Each path below is one point turned by a fixed rotation once a step. After each direction that follows a path, write how fast that rotation turns it, in degrees a step (0 if it stays still).
Each turn is a multiple of 5 degrees from 10 to 175, or 0.
Each row of a path follows its step; steps can be skipped.
Path 1:
step 1: [-16  22   6  25   3   7  -4 -13 -11  -9  -4  -4   0  -1   3  15  -5 -16
 -10  26 -15 -12   0  -8  -5 -10   2  -6 -23   7  -3  14   4   4   1  -2
 -14  -3  -5  -9   0 -21   9 -20   4  -1   4  32 -12  28  18   1]
step 4: [ -1  -1 -13   0   5  -6   2   3  24  24 -15   0 -14 -10  -8  10  -5   2
  -2 -13   5  21   5 -11  13  -4  13 -16 -13 -10 -11   6 -19  22  18  -8
   7 -19   6 -22 -15  -3 -17  -1  -2 -15 -26   6   7   4   9  20]
step 8: [ -3   8  24  -6  -8  16  11   8  -9   2  -9   1  -1  -1 -11   5  -1  22
  -7   0   5 -13 -17  27   8  26   8   4   6   8  11   4 -15   5  25  -2
   9   8  -7 -22   7 -20   1   6   1 -20 -11   6  22  23  11   7]
step 9: [-10  -1  -6  -3  19   1   6 -13 -10   1 -21 -13   3 -18  -9  25  -3  -5
 -10 -13 -32 -19  23   3  16   9  -4   0   8  -8  -4   7  17   0  27  -6
   5   9  -8 -13  -7   9   0  -6   7  10  -9  20   0   7  24 -10]
step 10: [ -5  10 -10  -4  12   4  -9  -8 -12 -11   9   9   6  -1 -37  -2  12 -11
  -2  -2  -9  -3  17   2 -16 -12  -2   3   1   9 -11  -3  15  -3 -16 -12
  -1 -10 -22 -21  -1  21   3  15  -3   0  13  19   3 -20   7  34]
step 11: [ 11   3   0  -9  -8   5 -26   7  -3  -2  20   1   4  -2 -17   4  16   1
  -4  -9   2  25  15  11 -19  23  37 -27   2  -9  -3  -7  -4   5  -7 -10
   7   5   4  -1 -11  14  14   7 -19 -13   2  -9   4  -9  -9 -14]
step 21: [ -4   5   0  -5  -5  -6  29 -17 -19  -2 -22  -7 -15   1  -6   2 -17   4
  -1 -17   2 -17  -1  -8   1   5 -12  -2 -21 -20 -29  -3 -13 -12   4  -8
  12  -7   9 -15  -7  21  -7  -2  14   4 -18  18   9  19  -2  14]
step 22: [ -5  15 -30   1  30   1   3  -4 -27   6  -1   0  -2  -9 -15  -1   8 -13
 -25  10  -8  -4 -18  -7 -20 -15  -4 -11   1 -17   5  -7  -5   8 -12 -24
   8 -10  -4   1 -12   3   9 -19 -19   9 -13   5  -7   1   8  14]
step 25: [ 16  -1  24  -2  11  13  -4  16   6  -2  -7 -25   2  -4  -4  13  -4   7
 -11 -22 -19 -17  -4 -15   2 -11  -3   1  15 -11   3  20  -4  12  26  11
  14  -2  -7 -25 -18 -13  -7 -19  21 -10   0   4  -1   3   4  10]
step 33: [-13   3  18  -5  12 -10  11  -6  -4 -24   9 -26  25 -10   2  -1  -8  21
 -14 -13   3  -9  -3  -4 -12   2 -16  12 -19 -16 -13  -1   5  24   2  12
   7  15  13   5  -8   1  13   1   9 -12 -11  10  -3  16  -5  22]
Speeds:
[ 5 -2 -1  0  1  6  1  3  3 -1 -2  5  3 -3  0 -4  4 -2  0  1  6  4 -7  9
  3  0  4  2 -4 -3  2 -2  1  0  2 -1 -4  0  1 -3 -4  4 -3  6 -5 -1  2  1
 -7 -1  0 -5] : 90
[ 1  1 -6 -1 -5 -5  0 -6 -4  1 -3 -3  5 -1  3 -1  0 -6  0  4  2  0  0 -2
  0 -4  4 -3  6  5  1  1  3 -1  3 -2 -7 -1 -8  1 -2  1  3  0 -6  5  7  3
 -1  1  2  4] : 85
[-4  1 -1  5 -1 -3  2  1  6  7  3  4 -1  2 -2  8 -4  2  7  4  1  5 -1 -2
 -1  6 -2  3 -2 -1  5  1  0  0  4 -4  1  0 -5  1 -1 -1  4  2 -3 -2  2 -1
 -1  6  6 -3] : 95
[ 4  1  5 -2 -1  4  0  7 -4  0  4  2 -5  1  6  0  2 -2 -1  1  4 -3  0 -2
 -4 -2 -1  0 -2  6  1  3  0  1  6  6  1  1 -4 -1 -2 -2  0  2  6  7  2  4
 -1  8  1 -4] : 60
[ -3   1   1   4  -3  -1  -3   1   1   2   4   1   6  -5   3   0   2   5
   3  -1  -2  -3  -4   0  -1   1   3   5   8  -1   0  -1  -3  -1  -8   2
   3   0  -2   0  -1   6 -10   3   2   1   2   4   2   6   0   4] : 140
[-2  4 -5 -2 -1 -5 -1  6 -2  2  3  0  3  5 -1 -1 -6 -5 -4  3 -1  4  1  3
 -5 -3  1  0 -5 -3 -2 -1  5  2 -7 -1  0  7  3  0 -4  2  2  0  0 -1 -2  1
  1  7 -8  0] : 65
[  1   3  -2   1   2   0   4   1   0   4  -6  -6  -6  -4  -1   6   3   4
  -3   7  -1  -3  -1  -3   0  -1  -2   1  -2   4   2 -10   1  -2   2   1
  -4   5  -3  -4  -2   1  -8  -3  -1  -2  -4   1  -2   0  -3   0] : 85
[ 2  3  5  4 -2 -3 -1 -5  6  1 -1 -1 -1  1 -1  0 -6  2 -8 -5 -6  2 -4  2
  5 -1 -5 -4 -2 -4  0 -1  1 -2  2  8 -3  1  0  1 -1 -2  0  3 -2  2  2  8
  4  3  2  0] : 90
Path 2:
step 1: [ 10  -3 -12  11 -16 -22   5  10  31   1   6  -3   0   3 -10  -5   1   3
  -6  19  20  15  14  12   5   2  -5  23  16   0  10  11  10  24  -4  -6
 -12 -12   4  -9  11  -5 -10  14  -3   7  -9  -1   3 -18 -21   6]
step 5: [  2  23  12  -3  11   3   4  16  -4  23 -19  -7  -3 -10   5   4  -8 -11
 -21 -19  10   9   1   3   4   8 -11 -14  -5  11   2   6  -2 -11  26  26
   0  -9  23  10  -8  10   1  12  -3  -8  13  -5   7 -17  18 -12]
step 15: [ 28  12  16  15  -3   0  -1  19   6  24   5  -3   6  -2 -12 -10  -2  -3
  21  -9  -3 -10  -9 -25  -6  -6  -8  -5  18  -1  -8   4   1 -18 -20   9
  10  -5  16 -15  -2  -3   5  -3 -20  16   4 -18  10 -14  -5  -3]
step 17: [  7  18 -12 -11  -4   2  15  19   6  18  -7   2   7 -16 -11 -24  -8   7
 -14  10  -2  18  30  -5 -11 -10  -6   3  17  11  -3  13  19   8  -4   0
 -21 -15  12   3  -3 -17  11   2  15   6   6   2  11  -9  -7   4]
step 19: [  1  -7   2   5  -3 -25  18  -6  17   2   5   5   5  -7 -11   8 -24  -8
  -5   9  -2  -1  13   9  -9   7  -4  18  -9  -1  -9  16  22  11  -2   5
  -3 -13 -14  12   5  -9 -22  29  15 -16  -8 -16   1   1  16 -18]
step 22: [ 17   1 -14  -5   3 -34   7  -6  -7   7  -5  12   2 -23   2  -8   3   1
   7 -33   0   6  15  -7   8   6   1   9  -2 -10 -10   4 -20  -3  -3  -5
   4  10  15   5  22 -10 -18  20  11  21 -16  -4  -8   4   1   6]
step 29: [  7 -26  -9  10 -17 -13  23  -2   5  -9  -3  12 -10   0 -32  -6  10  15
  -9 -11   1  11   4  16 -26 -16   2  -1  23  -6   1  13   2  25  -1  13
   7  -7   7  -7  -7   0  -7 -10  -3   3   1  -5  -7  -7  -8   4]
step 31: [ 18  -2  -5   3   4  -8  -5   6  14  11   6 -11  -8   3 -21   2  -8 -19
  -1 -24  -1  -5  -6  -3  15 -11 -20  14  28  -2 -10  18  19 -11   9  14
   7  -2  15  -3   6   3 -11  14 -24 -15 -15  -2  -8 -16   7  -3]
step 32: [ 13   0 -11   7 -13  13   7   1   7  -1 -30  -3  -8 -10  10 -20   2  -1
  -9 -19   1   3   9  16  10  23   2   6   6  15  16  -1 -17  11  -4   7
  -3 -16   4   7  20 -12  -7 -19  -2 -12  -9 -11  19 -17 -20  -4]
step 34: [ 11   0   1  -2  10  -8  11  -5  10  -1  -2 -12   0 -14  -4 -13  10   8
   7  -3  39 -13   4   4   1   8 -12   9  -6 -20   1 -13  13   1   3  23
  18  -9   0  19   7 -25 -10  12  -8  -7  -1 -18   2   9 -15  17]
Speeds:
[-2  5  4  1  4 -3 -3 -5  5  0 -1  3  0 -2  1 -3  2  3 -1  1  4 -4  6 -2
  1  4 -1  2 -2  2 -5  0  4  2 -2 -2  4 -2 -2 -9 -8 -8  6 -3  2 -2  3  4
  0 -1  0 -2] : 40
[-3 -7  4  0 -5  1  4 -1  0 -1 -1  0  2 -2  4 -1 -3  3  5  1 -1  5 -1 -2
  1 -3 -3  3 -1 -5 -5  3 -1 -1  2  8  9  0 -6  1 -5  4  5  2  0 -1  3 -6
  4  1  1 -2] : 70
[ -1   2   1   0   1   3   0  -1   6  -4   2   0  -3   1   4   0  -6   8
  -4   0   6  -5  -1   5   0   0   1   1   5   2   7   2 -10  -7   1   2
  -2  -3  -2   3  -1  -1   0   2   3   0   6  -3  -1   2   2  -2] : 160
[ 2 -7 -4  1  0 -1 -3 -5  2 -3  3  5 -4 -1 -3 -6  0  0 -8  0 -4  3 -1 -1
  4  0 -8  7 -4 -1  0 -3 -1 -2  3 -5  1 -4 -2 -3  9  2  1 -1 -2 -1 -1 -1
  0 -2  1 -3] : 35
[ 6  4 -2  1  1  0  1 -1  4 -2  2 -5  0 -2  2 -1  6  8  2  0  0 -2  2 -4
  5 -6 -3  2  7 -2 -2 -2  7 -1  2 -2 -4  0  0  5 -2  6  4 -1  1 -2 -6  0
  0  3  1  4] : 130
[-2 -5 -6  2  2 -8 -1  4  2 -2 -5  0  1  1  5  5  3  1  3 -2  1  3 -2 -2
  0  1 -3 -3 -6  4  0 -3  1 -7  0 -5  3 -2  2  6 -3 -1  0 -1  3  3  1  3
 -4  9  2 -3] : 25
Path 3:
step 0: [ 10 -24 -12  -9 -14   8 -18  11   0  -5  22  13   8  16   1  11  -5  13
   9  10  26 -15  -4  -6   6  -5  -2   3   3  -4  15 -25  12 -19  -2  25
  -8   4  16  -8  11  -2  15  -1  -1 -12   2  -2 -17  -8   2  -6]
step 4: [  2 -13  14   4  -3  -5 -13   8   3  -2  18  16  -1 -13  20  17   2 -27
   7  -1 -11 -13 -16  -1 -19 -23  21   6   5  -2   1  -4   4   2 -27  18
   7  -5  -1   7   2  -1  19  -7  -2  11   5  10  -6 -22 -13   3]
step 7: [ 18   9  -4  -1 -17  -7 -18 -12   4  -6   6   8 -25 -20 -11 -16 -21  -5
   5  19  19 -22  -3 -13   4  17  -1   6   7   3  15  10   7  -3   1 -12
 -26  -7   0  13   8  -3  11 -22 -12   1 -10   6  -5   7   0   4]
step 8: [-11 -20   1  17  -4 -15  16  25 -11 -20  -3   1   7   4 -25   7 -13 -32
  12  -2   3  -2   2   8  11   0 -10   2   7  10  -6 -23  -6  -4 -18  10
  14   8  -2  -3 -12  -3   7   0  19   1  14   7 -17  -1  -3   8]
step 12: [ 27 -16   9   9  18   2   5  27   6   8  -4 -15  -8 -10 -14   3  -4 -16
   2 -21  -2  -1   4  19   1  -2  23  21 -15  -1  14   3 -13  -4   5  15
  12  -8  -6  -6   4 -13  -2   6  -4  -9   2  24  -9  14  -3  -1]
step 16: [  7  -7  20   6   8  -3   6 -11  21   1   9  12 -24  13 -26  -7  -5  26
  23 -23  -4  -5  -6   7  18   7   6   8  -1  17  -4 -22 -10 -11  -1  10
  16   5  -1  12  -6  -7   0  -7  -6 -15   3   1   5  -7 -10  -2]
step 19: [ 11  14   3  -8  -6   0   9  25  -2   2   4   6  -5 -15 -10  -4  13  -1
  -4  -9  13 -18   4  17  -3 -10  -2   4   6 -13 -11  11  -6   8  -4 -17
  19  10 -11 -12  28  16  -9  -9   4 -11  18  -7  -3  -1 -36  -8]
step 23: [-14  13 -19   2  14  -9 -29  13   9  -1   1 -10 -23 -25 -22   0  14   0
 -17  -3  16 -10 -11  17   7  10  -5   2   0   2  -6 -22   4 -18  -6 -10
  14   4   2  14   6 -13 -10  -4  -1   2   8 -12  14   0  -2  -5]
step 30: [ -5   4 -10   9   6   2   2  -9  -9  15   0 -33  10 -28   7 -16   8 -10
  -6   6  33   3   0  11  -4   4  -5  -4 -12 -13 -10  13   3  12  -5 -12
   5  -2 -20   5 -17 -17 -11   3  23  -6  -9  11 -12   4   8  -6]
step 32: [  1  -6   4  -7 -23   0 -25 -16  -5   1  20  -3 -10   4   2  -4 -13  15
  24   3   9 -21 -17 -10  -1  -8  11  15 -11  -5  -7  10  33  -8  -5 -15
   6  -1 -14  15  -2   8   3  -4  12  -6 -20  -3  -1 -11  -1  -7]
Speeds:
[-5 -1  4 -3 -1  2 -1  0 -3 -1 -1  2  5 -3  3  0  4  0 13 -6  0  1  1 -1
 -2  6  3 -1  4  0  4  0  0  2  8  2  3  0  3 -1  0 -1  0  6  3  4  0  3
  1 -2  5 -1] : 90
[-2  4 -2  7 -1 -4  5  2 -3 -5  0 -3 -4  5  2 -5  2 -5  2  0  1  0  0  1
 -2  1 -1  9 -3 -1  0  2  1 -3  4  0 -1 -4 -6  1  5  0 -2  5  8 -1  4  1
  3  2 -3 -5] : 160
[ 4 -2  1  1  2 -4  4  8  4 -3 -2 -2 -1 -9 -1  5 -3 -3 -4  1  7  1  0  0
  2  6 -4  1  2  2  5  1 -1 -2  7 -4 -5  7 -1 -1  4 -1 -3  1  0 -1 -5 -2
 -1 -1  3  2] : 65
[ 5 -2  0  2 -5  3  5 -2 -1  1  2  1  0 -4  2  3  1  0 -1  0 -4 -7  6  0
 -3 -2  4  5 -1  2 -7  1  5  2  6 -1 -1  1  5  3  6 -2 -3 -2 -5  2 -3  7
  1  3 -5  1] : 145
[ 6  0  3  0 -3 -4 -3  3  0  5  4  6  4 -4  1 -5 -1 -1 -4 -1 -5 -2  0 -5
  4 -2  2  3  0 -3  1 11 -5  3  0  0  4 -2 -5  4 -2 -1 -2  3  3 -2 -3  0
  0 -6  1 -1] : 140
[ -2   1   4  -1   1  -7  -5   8   0  -3   0   6   4   0   1  -4   1   1
  -6   0  -1   1   2   0  -3   0   3   0   2   0  -5 -10   4   3   1   4
  -1  -5   1  -5   6  -5   2  -1  -1  -6   0  -2   1   1   1   1] : 175
[ -1   1  -3 -10  -3   1  -3   1  -2  -3   0  -1  -1   5  -2  -4  -2  -4
   1   2  -5   2   2  -5  -1  -1   2  -4  -2   2   0   3   5  -5   4   3
 -10   4  -5   0   1   1   2   1  -2   0  -6  -2   1  -6  -2  -1] : 100
[ 0 -4 -2  3 -1 -2 -4  4 -5  3  6 -3  0  5  6  6  0 -4  3  2  4  2 -7 -6
  2 -3 -1  0  2  5  1  0 -3  8  2 -1 -5 -3  3  2 -1 -2  4 -5  4 -2 -4  3
  3  4 -2  0] : 10
Path 4:
step 0: [ -5  -5   4  13  17  22 -15  11   0   0   7  20 -13  -3  -4   2   6   7
   4   0   0 -17  -2  10 -20   7 -11   0 -10  -4 -16   4   2  10 -11  11
 -18   3  11   9  20   0   9 -11   7  14  -5  -5  -1   4 -25  19]
step 1: [ -1   1  17  -9   4  -8  11  13   8 -18  -6 -13   6  -6 -19 -18  14   6
 -17   0   0   7  -6   4 -18   8  -7   9  -1  22   8   4  28   3   3   1
   3 -12  -2  11   7   2 -26   2   7   3  11   1   9  -4   6  18]
step 2: [  1 -20  30   8 -12   6  13 -13  17  27   1  13   5   0  -1  -2  -1  15
  -1   5   5   1 -20  10  19  11  -6 -11   7 -10 -12  -7   6  -4   6  -5
   8  -5  -3  -4  16   3   2  13   8 -24   0   1  11   8  -8   6]
step 10: [  2  -6  19   6 -11  -8 -16  -1  -4 -16  15 -18  -3  12   1  12 -18  -8
 -15   3   8  18   5 -12   5  18  13  -3  -5 -15   3   2   0  -3  12  -5
  20   6   5   9   1  -9   3  20  17  -7   1   0   6  -3   7 -25]
step 12: [  4  19  -7   2  13  -2  -1   6 -13 -23  21   2 -24  -2   0   0   5 -10
  -9 -28  -7 -12  16  15   2  15 -12  -8   4  -3   2  -7   4  15  -8  -2
   5  18  21  -2 -10  -9  16  -4  -4   5   9   1   5   4  -2   7]
step 13: [ -5  -1   8   6  -8 -19   9 -16  -7 -28   9 -21  -2  -1  12 -12   0   5
   9  12   4  11 -11   0  -4  -4  -5  12  -4   0  -2   2   0  12  26  13
  16 -14   2  -6  -7  -2   2   9 -10   8   9 -22  22  -7  11  11]
step 16: [-20  -2  11  -2  -2  -5  -6  -3 -29 -11  -2  -2   7 -11  12  11   7 -31
 -14  -5   1  -9  -6   1 -13  11   9  -4   4  13 -22  10  14   8   2   3
  -6 -20   9  -6  -7   1  -5 -17 -13  -3  -5 -12   5  -9  -3   3]
step 17: [-17  -9 -22   2  -6  -6   4  14  11  13  18  12  -7 -13   2  -9  -4  14
  -4  12  11  10 -10  27 -15   8  19  11   1   2 -13 -16   7  18  -3   0
  16   5   2  -8  -5   2  10  -5   5   0   7   9  14 -14   4  10]
step 28: [-19  -3   9 -17   0   3  -2  -9  -1 -20  -1  -6   0 -16  22  12  10  -1
  -1  -6  -4 -12   7   4  -3  13  23  11  -4  16  22   8  -8   9  -6  -6
  -4 -14   2  27  -7  -1   5  19  -6   0   4   6  -2  -5  18   4]
step 29: [ -2 -11 -10  -8  -8  10 -13 -17  21 -15  -6   1   3  -9  -3   0   9  22
   3  14   8  -7   2   4   1  -2 -15  -6  23  -6  -4  -6  -4  16   2 -27
   9  24   3 -11  -6   2  19   2  -4   2   9   9  17  -3  -2   5]
Speeds:
[ -4  -2   5   0   3   3   2   0  -4  -1  -4   1   2   7  -1   1  -1   1
  -2   5  -2  -3  -1  -6   1   3   2  -1   2  -7   0   2   2   1   2   1
   2   4  -1  -7   0   3   1   0  -2  -4   4 -13  -1  -2   4   0] : 130
[  5   0   4   4  -1   6   0  -2   2   0  -3   1   0  -3   1   4  -2  -5
   5  -4 -10   2   2   6   0  -1   3   2   2   1   4   1   1  -5   1   6
   3   3   5   4   1  -1   7  -3  -4  -1  -4  -2   0  -2   2   5] : 115
[ 2  2  1  2  5  3  5  1 -3  3 -1 -7  1  0  8 -1 -3 -6 -2  5  0 -6  2  6
  1  2 -2 -6 -3  2 -1 -2 -6 -3 -1 -1 -7  2  1  1  0  0  1  0  2 -1  0  0
 -6  4  0 -4] : 90
[-3  0  1  0 -1 -6  3 -2 -2 -1  2  4  4  0 -5 -4  0 -8 -2 -2 -3 -2 -1 -1
  0 -3  1  0 -6  4  4  3  0  8 -1 -2 -2  2  6 -4  6 -3  0 -2  1  2  0 -1
 -5  7  2  7] : 95
Path 5:
step 0: [ -4 -11   6  14  12  -4  22 -33  19 -10  -3   5 -12 -24  -9 -19   3  -5
   1   4   2   7  -5   5  -4   2   8 -14   3  15  21   1   5 -12   8 -24
 -12  -4   6 -26   0  -3 -30  12   0  -7  15  -4 -17  -9  -4   1]
step 3: [  3 -16 -19 -23   0 -12  13   6   1 -26   0  -1  -2  -7   1  -4   2  22
 -16 -19   0   7   2 -19  18 -24  -4 -14  -9  13  11  15  -7 -13  24 -17
  -8   5   1   9   3   5   4 -22  -1 -16 -12  13   1  14   7  19]
step 8: [ -1 -17  -1  12  -5 -16  20   6   2   1   6  17   4  10 -27 -14  -3  25
   2   4  -1   4  -9   9 -25  10  12  -8  -9  10  12  15 -19   5   0  -3
 -19  -4 -15  -4  11 -17 -12  13   9  20 -17   0  23 -24   3  -5]
step 9: [-15  21   4  -2 -12 -17  23 -10  21  -2   0  31 -15 -10  -5 -10  -3   3
  -3  18   0   3   3  24   8  15  18   7  -8  13  -1  -4  19  15  -3 -14
 -11  27   7   1  17  -1   3   4   3   8 -14  22   5   0   0   0]
step 19: [  3  -3  13  11  -9  -7  -2  -7  23  17  -8  -8 -15  -6 -21 -20 -15  18
  -5 -10  -8  19   6  16   8 -29 -13 -15 -12  26  -8  -8  11   6   4 -10
  -4   0  14   0 -25  11 -17  16  12   9   0   4  -3   7   7 -10]
step 21: [  0   1 -15 -23   8  -3  -2 -26  17 -10  17  12 -12  -3   8  -5   3  20
 -11 -20  -6  -6  16   3  -5  12 -13 -35   0 -13  -7  -1   3  13  19 -14
   1 -18   5  -8  -4   4  -8 -25   0   1  -1   2  10  25  -7   9]
step 22: [ 11   7  -3   3  16 -20  14  -1  18   2 -13  -6  -7  -8  -9   2   2  36
  13  10  -3  -6  14 -23  12  -4  -4 -12  25  -7   6  20   0   2  -5   6
 -10 -18 -10  15   2  -1 -14 -14  -8 -15   9  -2   9  25  21   8]
step 29: [ 10   7 -13   8  -6  12 -19  -3  25  11   0  17   7 -17   8   0  12  40
  11  -7 -14   0   4  -4   4  -7  -4 -19  10   5   2  -2 -20   2 -13  -9
   9 -13 -21   6 -17 -14   1   5  29  -8  15   1   9 -11   3  12]
step 31: [ 21   5 -10 -41   7 -17  18   8  18  -5   0 -12 -19   8   0   4   6  21
   8  10   5   7   4  -3   8  -5  -3  13  -9  13 -16   2  -5  -1  -2 -12
  -4  -3 -17 -28   1 -17 -15  -4 -11   6  20  -8  14  -6 -11  13]
step 32: [  3   5 -11  13   6  18  26 -15  18  -6   1  -8   3   3  -4 -14  17   3
   0  28  -3   6   5 -11   4   7   4  -8   9   7   5 -15   8 -18  -4 -30
   1  -7  -3  -9  21 -12 -12  12 -23 -18   3  -6   7   8 -29  14]
Speeds:
[ 2  7  4 -8  0 -1  1  0  1  5 -3  6  2  5  1  0  5 -1  1 -4 -5  2  7  1
  0 -1  4 -2 -9 -1 -1  2  0 -2  8  4  2  0  2 -4 -2 -2  3  0  3  4 -2 -3
  2  0 -1  2] : 145
[-4  2  1  2 -3 -2 -3  4  0  7 -5 -2 -5  3 -4 -3 -5 -2  8  0  0 -4  0  1
  4  0 -3 -3  1  1 -4  0  3  0  0  1 -6  1 -7 -1 -1  0  3  0 -4  7 -4  5
 -1 -6  3 -4] : 100
[-4  4  0  3  4  4 -2  2 -2  1  2 -1  8  6 -3 -2  0 -3 -3  1 -5  4  0  2
 -5 -1 -5  0  9  0  4  1 -2  1  0 -1  0 -4  0  2 -5 -4  4  1  1  4  0  5
  4 -3 -5  6] : 115
[ 1  2  2 -5  3 -4 -6 -5  1 -6  4  0 -1  3  2  2  2 -3 -5  6  3 -3  3  5
  7 -7  2 -2  2 -3  4 -3 -2  4 -2 -2 -3 -4 -2 -3 -1 -4  0  5 -1  5 -2 -1
 -6 -2  2 -2] : 70
[-3 -1  3  2  3  4  1  7  3  1 -1  0 -2  9  4  2 -2  2 -5 -1 -1 -2  1  0
  6 -1 -1  2  1 -1  0 -2 -5 -2  0  3 -1 -5 -4 -1  8  0 -4 -5 -7 -3  2 -3
  2  5 -5 -1] : 40
[ 2 -1  3  2  0 -2  6  0 -6 -1 -3  2 -2  1  2  0  0  0 -4  4 -2 -1  0 -1
  1 -4 -6  0 -7 -1 -4  3  6  0 -8  3  5 -7  0  2 -6  0 -4  2 -4  2  5  3
  4 -2  4  4] : 120
